Each row is where one point has got to under a steady rotation. How many steps took it there?
The counts run from 0 to 865.
[-3.26 -0.45  2.61 -0.45  0.00 -0.85  0.47 -0.84  1.96 -2.98  1.32  1.40
  0.51  2.40  1.04  0.03  0.30 -1.03 -2.38 -1.52 -2.56  2.46  0.38  1.51
  1.55  3.33  2.57 -2.27  0.96 -1.05  2.11  0.25 -2.02 -2.92 -0.88 -2.62
  2.34 -0.12 -1.08 -0.24 -0.05 -5.33  3.82  2.27  1.94 -2.40  0.91  0.06
 -2.57] | 129
[-1.12 -2.17  1.27 -1.05 -0.93 -2.57  0.39  0.39  2.79 -0.04  0.92  0.09
  1.90  4.47  3.54  0.19  2.74 -1.30 -4.71 -0.25  1.05  3.12  0.44  1.96
  2.55  2.94  0.91  2.51  2.37 -0.39  0.59  0.65 -4.36  0.29 -1.82 -1.15
  1.17  1.24  0.16 -2.93 -2.11 -2.51  2.42 -0.53  2.86  0.21 -0.86 -0.25
 -2.67] | 95
[-2.85  0.77  3.20 -1.10  0.52 -2.92  3.81 -2.28 -0.55 -3.63 -0.74  0.50
  0.22  2.92  1.32 -1.33  3.25 -2.64 -2.47 -2.86  0.95  0.91 -0.21  0.93
  0.90  3.78  2.15  1.17  0.09 -1.78 -0.25  0.05 -4.38 -2.85 -0.48 -0.10
  1.61 -0.77 -2.05 -0.39  1.13 -1.69  1.83  1.39  0.95 -1.93 -0.48  1.76
 -1.87] | 64
[-3.04 -2.31  1.38 -1.37 -2.16 -2.23  0.22  0.68  1.26 -1.40 -0.68  0.70
  2.31  3.41  0.55 -0.58 -0.72 -0.36 -3.89  0.03 -1.65  3.18  1.60  1.11
  1.71  3.41  1.33 -2.42  2.77 -0.16 -0.61  0.76 -2.38 -1.78  0.57 -2.12
  0.42 -1.47 -0.81 -3.12 -1.48 -3.28  2.02  1.00  0.41 -3.40 -0.03 -0.75
 -4.12] | 792
[-1.62 -1.96  1.82 -2.28 -1.48 -1.58  1.38 -0.20  1.30 -1.97  0.37 -0.07
  2.68  4.43  1.96  0.38  2.55  0.04 -1.32 -0.32 -1.71  3.24  1.06  0.73
  2.03  2.67  1.61  0.37  2.17 -1.67  0.00  0.96 -1.89 -2.49 -1.55 -2.39
  0.81 -0.73 -1.52 -2.51 -0.17 -3.37  4.15  0.35 -0.35 -1.85  1.28 -0.24
 -3.34] | 109
[-2.97  0.94  2.44 -2.22 -3.12 -1.66  2.48  0.58 -0.16 -3.32  1.32 -0.73
 -1.13  2.78  0.93  0.35 -1.10 -0.19 -0.82 -3.53 -2.03  2.58 -1.04  1.35
  0.15  2.56  2.90 -1.72  1.61 -0.25 -1.00  0.49 -3.59 -2.15  1.30 -2.38
  3.67  0.05  0.95 -0.91 -1.09 -5.17 -0.58 -0.32  1.27 -1.53 -0.30  1.81
 -0.45] | 385
[-1.06 -1.90  1.27 -1.13 -3.48 -4.02  0.27  0.44  1.23 -2.24 -1.09  2.63
  0.49  3.46  0.91 -0.74 -1.96 -1.90 -1.82  0.29  0.80  3.09  0.79  1.53
 -0.29  3.76  0.14 -1.61  3.23 -0.22  0.09  2.06 -2.93 -2.42  2.17 -0.84
  0.00 -0.81  1.48 -1.79  0.81 -1.72 -1.86 -1.11  3.24 -1.69 -0.74  2.75
 -3.02] | 290
[-2.59 -2.69  1.47 -1.71 -2.01 -1.08  1.86 -0.63  1.81 -1.73 -1.60  0.44
  2.07  3.58 -0.18 -2.38 -1.25 -0.76 -2.26 -1.40  0.29  4.31  1.98  0.63
  1.42  3.15  0.30 -2.53  2.62 -0.10 -0.43 -0.20 -2.37 -1.84  0.44 -1.40
  0.34 -2.24 -1.11 -2.53 -0.68 -3.23  0.98  1.14  2.01 -2.25  0.76 -0.14
 -2.54] | 668
[-1.50 -0.81  2.43 -0.94 -2.72 -3.15 -0.69  0.12  1.17 -2.02 -1.36  0.78
  1.38  4.28  1.35  0.36 -1.41 -1.69 -0.84  0.58  1.44  3.28  1.75  0.42
 -0.03  4.39  0.78 -2.51  3.21 -0.66  0.92  1.58 -2.87 -0.06  0.20 -1.67
 -0.95  1.31  1.63 -2.24  1.77 -1.72  0.27 -2.52  3.09 -2.54  0.89  3.47
 -2.20] | 547
[-2.39  2.16  2.86  0.84 -0.54 -4.01  0.75 -0.96  2.14 -2.02  0.20  1.79
 -1.11  1.22  2.61 -0.22  1.30 -1.18 -2.13 -0.27  1.33  2.76 -0.72  2.31
  1.50  3.92  1.22 -3.09  0.46 -0.24  0.64  1.07 -1.71  0.05  1.92 -1.50
  2.11  2.83  1.53 -0.99  1.62  0.27  0.82 -0.58  3.19 -3.30 -0.85  3.70
 -2.66] | 453
[-1.27 -1.80  1.75 -2.20 -1.85 -2.85  0.39 -0.08  2.25 -1.87 -0.29  2.08
 -0.16  3.77  2.35  0.27 -1.33 -2.65 -1.05  1.75  2.00  2.56  2.16 -0.14
  0.31  4.68  0.60  0.28  4.60 -1.33  1.11  1.00 -2.59 -1.56 -1.08 -1.80
 -1.18  1.02  1.13 -0.62  1.68 -2.51 -0.43 -2.11  4.48 -0.52 -1.23  1.83
 -2.58] | 418
[-3.29  0.46  2.33 -1.96 -1.20 -1.11  2.09 -0.63  1.49 -4.25  0.55  0.92
 -1.89  1.83  1.91 -0.43 -2.82 -0.65 -1.14 -1.92 -2.16  2.20  0.29  2.07
  0.32  3.56  2.53 -4.70  1.82 -0.39 -0.92  0.53 -2.24 -2.12  0.88 -2.88
  2.08 -0.31  1.22 -0.70  0.44 -3.51 -0.39  0.54  2.58 -1.42  0.51  1.14
 -3.08] | 137
[-1.33 -1.06  0.23 -0.70  0.15 -3.23  0.65 -0.81  4.14 -0.87  1.12  0.55
 -0.38  1.22  3.00 -0.24  1.50 -1.98 -3.81 -0.67  1.44  2.70 -0.72  2.78
  2.79  3.54 -0.32  0.56  0.50  0.06  1.18  1.73 -2.64  0.41  1.19 -2.25
  3.21  2.11  1.74 -1.46 -1.41 -0.61  2.51  0.15  4.44 -1.53 -1.24  0.74
 -3.32] | 467
[-1.85  0.77  3.56 -0.19 -2.61 -1.30  2.06 -0.46  1.04 -4.08  0.74  0.90
 -1.80  2.18  2.93 -0.02 -1.58 -0.36 -2.63 -1.71 -2.42  1.84 -1.93  2.20
  0.20  3.79  3.41 -1.98  1.38 -1.60 -0.51  0.72 -3.11 -2.77 -0.81 -2.09
  0.08 -0.32  1.15 -0.35 -0.72 -3.26  0.54 -0.94  3.52  1.23  0.18  1.53
 -1.25] | 513
[-2.65 -0.54  2.00 -0.70  0.46 -2.29 -0.81 -0.61  1.16 -2.11  2.17  2.24
 -0.14  2.79  0.90  0.76  2.32 -1.99 -0.84  0.38  0.21  3.02  1.79  0.61
  1.12  3.13  2.44 -0.97  1.53 -0.91  3.55  0.97 -0.93 -3.30  0.77 -2.60
  2.10  1.82  0.08  0.22  2.09 -3.01  2.17  1.64  0.53 -4.02 -0.65  1.06
 -3.04] | 694
[-1.58 -1.23  1.89 -0.19 -0.22 -2.53  0.22 -0.53  2.55 -1.70  0.28  1.24
  0.25  3.23  1.43 -0.33  1.99 -2.78 -0.90  0.14  1.61  2.60  2.46 -0.52
  1.77  3.03  1.45  1.28  1.41 -1.02  3.46  1.53 -1.54 -3.36  0.48 -1.86
  1.11  0.74 -0.64 -0.80  2.63 -3.37  2.23  1.22  2.21 -2.74 -2.35  3.16
 -1.46] | 308
[-1.57 -1.67  1.84 -2.53 -1.33 -1.93  0.17  0.20  2.73 -1.84  1.63  0.71
  1.60  3.41  2.40  1.24  1.74 -1.53 -2.58 -0.83 -0.61  1.66  0.01  0.25
  1.94  3.88  2.25  1.11  1.52 -0.72  1.40  2.39 -1.89 -0.01 -2.06 -2.55
  0.22  1.37  0.39 -1.89 -0.70 -1.95  4.23 -1.70  3.54  0.47  1.13  0.14
 -3.79] | 234
[-1.30 -1.41  3.04 -2.43 -1.97 -2.23  1.41 -0.89  2.10 -2.21 -0.18  2.58
  0.02  4.06  1.75 -0.22  0.16 -2.38  0.67 -1.47  3.20  3.65  2.10  0.51
  0.40  3.62  2.28 -1.71  3.14 -0.56  1.71  1.39 -1.33 -0.91 -0.24 -1.44
  0.29  2.63  0.80 -0.85  1.97 -0.99  0.59 -2.16  4.33 -0.51 -0.06  1.95
 -1.74] | 557
[-1.99 -1.90  1.37  0.88  0.94 -2.37 -0.87 -1.18 -0.55 -2.17  2.11  0.91
  0.17  3.06  1.50  0.85  0.63 -1.69 -3.00  0.85  0.68  2.57  0.65  2.32
  0.97  3.57 -0.13 -1.17  2.85  0.78  1.08 -0.37 -5.41 -2.06  0.54 -0.86
  2.49 -1.89  0.06 -0.82 -0.88 -4.82  0.90  0.44  2.32 -1.67  1.01 -1.00
 -4.43] | 273
[-3.38 -0.51  1.85  0.63 -0.28 -1.61 -0.53  0.26  1.12 -1.60  2.70 -0.47
 -0.80  2.78  3.04  1.99 -1.06 -1.80 -2.91 -0.53 -1.25  1.14  0.29  0.89
  1.55  2.77  1.83  0.56  1.27 -0.84  1.14  0.19 -4.31 -1.82 -1.62 -2.45
  1.98  0.95  0.77 -0.29 -0.65 -6.68  2.11  0.15  2.77 -2.19 -0.38  1.90
 -1.25] | 516
[-2.09  0.44  2.64 -0.58 -0.49 -2.77 -0.64 -1.07  1.71 -3.51  0.80  0.52
 -2.24  1.47  2.62  2.01 -1.94 -0.78 -0.80  1.12 -0.14  2.20  0.77  1.51
 -0.44  4.52  0.60 -4.08  2.45 -0.24  0.40  1.97 -2.94 -0.79  0.33 -2.30
  2.02  0.73  2.61 -0.08  1.46 -3.20 -0.65 -0.54  2.81 -2.40  0.65  2.21
 -3.52] | 146
[-2.20  1.82  3.58 -0.58 -1.28 -3.81  3.38 -1.16  0.49 -3.74 -0.59 -0.67
 -0.89  1.82  2.38 -1.59  1.19 -1.80 -1.76 -2.38 -0.41  2.22 -0.70  1.71
  1.48  3.54  1.77 -1.27 -0.15 -1.88 -0.58 -0.10 -3.27 -1.19  1.36 -0.72
  2.31 -0.88 -0.17 -1.11  1.05 -1.38  0.36  0.49  1.48 -2.72 -0.40  4.45
 -0.46] | 68
[-3.75  0.35  2.35 -2.13 -1.47 -2.62  3.44 -0.28  1.87 -3.63 -0.47  0.14
 -0.84  2.29  1.68 -2.04  0.25 -2.14 -0.60 -2.19  0.81  2.32  0.96  0.05
  1.09  2.90  2.64  0.24  0.55 -1.40 -0.38  0.55 -1.79 -2.88  1.05 -2.21
  1.60  0.60 -1.26 -0.34  2.10 -2.17  1.43  0.50  0.70 -3.15 -3.49  3.13
 -0.94] | 316
[-2.45 -1.27  1.67 -2.39 -2.31 -2.18  2.11  1.40  0.50 -2.36 -0.21  0.55
  3.22  3.52 -0.21 -0.12  0.45 -0.91 -2.89 -2.96 -3.15  2.26 -0.53  0.21
  1.26  4.18  2.49 -0.76  0.08 -0.85 -1.48  2.08 -1.29 -1.55 -0.07 -2.49
  1.81 -0.45 -0.65 -2.60 -0.72 -2.01  3.16 -0.36  0.49 -1.59  1.10  0.78
 -3.97] | 237
[-1.82  1.30  3.60  1.38 -3.48 -2.82  0.97  1.03  0.28 -1.51  1.18  1.64
 -1.00  3.42  3.58 -0.12  1.01 -0.82 -3.27 -1.93  0.14  2.90 -2.56  2.33
  1.50  2.83  2.43 -0.55  0.26 -1.22  0.13  0.39 -3.65 -1.22  0.76 -0.53
  0.52  1.21  0.95 -1.72 -0.23 -2.24  1.12 -0.94  3.70 -0.23 -0.81  3.38
 -0.60] | 760
[-3.06 -0.71  2.10 -0.93  0.27 -2.97  4.08 -1.21  1.27 -2.39  0.85 -1.44
 -0.11  2.69  2.88 -1.69  1.58 -1.52 -2.43 -2.55  0.78  1.99 -0.36  1.53
  2.28  3.01  1.14  1.81  1.01 -0.26 -1.72 -0.84 -5.69 -0.67 -0.37 -0.92
  2.52  0.14 -1.31 -1.43 -0.80 -2.33  2.37  0.62  0.65 -2.00 -1.91  0.71
 -1.55] | 79
[-1.66 -1.25  0.34 -1.25  1.31 -2.59  0.73 -1.40  3.60 -1.49  1.38  0.89
 -1.04  0.48  2.02 -0.42  1.82 -1.71 -2.87  0.54  0.86  2.60 -0.57  2.39
  2.95  2.92 -0.52  1.32  0.52  0.05  1.16  1.15 -2.77 -1.75  1.47 -2.23
  2.95  0.62  0.18 -1.08 -0.48 -1.69  1.60  1.71  3.43 -1.46 -1.85 -0.24
 -3.86] | 590
[-2.03  0.35  1.34 -1.36  0.48 -3.54  0.97 -1.14  2.59 -2.47  1.22  0.42
 -2.99  0.61  1.98  0.16 -1.16 -2.57 -1.27 -0.35  1.65  2.13 -0.13  2.22
  0.80  3.82  0.23 -1.38  1.58 -0.60  2.10  1.95 -3.45 -1.17  1.53 -1.97
  2.94  0.89  2.48  0.35  0.64 -2.27 -0.21 -0.10  5.02 -2.20 -0.32  3.48
 -2.22] | 839
[-1.98 -1.35  0.07 -3.64 -0.69 -3.28  1.40  0.27  1.65 -2.66 -0.05 -1.03
  1.79  3.13  0.35  0.41  2.37 -2.74 -2.50 -0.73 -2.01  1.14  0.25 -0.81
  2.17  4.10  0.85  2.85  0.68 -0.70  0.62  1.77 -2.77 -1.94  0.47 -2.11
  2.59 -0.65 -0.04 -1.95 -1.11 -2.31  1.73  0.50  0.13 -2.29 -0.85  2.06
 -3.96] | 609
[-3.18  0.92  3.38 -0.48 -2.21 -2.57  2.46 -0.04  0.93 -3.02  0.43 -0.57
 -0.73  3.09  3.62 -0.99 -0.47  1.34 -1.70 -1.37 -1.29  3.23 -0.18  2.35
  1.27  2.88  2.04 -2.22  1.87 -1.40 -1.84 -0.12 -3.71 -1.12  0.41 -1.46
  0.71  0.60  0.61 -2.12 -0.66 -3.83 -0.25 -0.10  0.26 -1.93 -0.51  1.99
 -0.52] | 771
[-1.77  1.35  1.09 -1.50 -0.11 -3.19  2.22 -1.21  3.25 -3.68  0.60  0.53
 -2.86  1.40  3.40  0.08  1.03  0.01  0.09  0.55  0.79  3.21  0.05  2.40
  1.45  3.57  0.54 -2.30  2.26 -1.16 -0.64  2.96 -2.34 -0.93  2.09 -1.72
  2.07  1.48  1.89 -0.87  0.45 -0.23 -0.87 -1.20  1.83 -1.97 -1.29  1.50
 -3.51] | 587
[-2.44 -1.27  1.90 -3.02 -2.61 -2.58  1.16 -0.27  1.24 -3.14 -0.82  1.42
  1.32  4.22  0.82 -0.38 -0.36  0.09 -1.05  0.06 -1.37  2.71  1.40  0.51
  0.22  3.81  2.11 -2.41  4.11 -0.74 -2.14  1.82 -2.19 -1.88 -0.35 -1.91
 -0.38 -0.71 -0.36 -2.46 -0.32 -1.74  0.43 -1.09  0.34 -1.59 -0.14 -0.52
 -3.91] | 796
[-2.71 -3.22  1.24 -2.90 -1.53 -2.42  0.94  0.44  1.07 -1.86  0.59  1.77
  2.32  3.81 -0.44 -0.21  0.15 -1.03 -2.95 -1.24  0.10  2.57  1.54 -0.11
  1.15  3.74  1.93 -0.60  3.05  0.42 -0.34  0.70 -2.73 -2.18 -1.02 -2.18
  0.11 -0.16 -1.56 -1.70 -0.79 -2.94  1.77 -0.04  0.92 -2.19 -1.07 -1.93
 -4.65] | 797
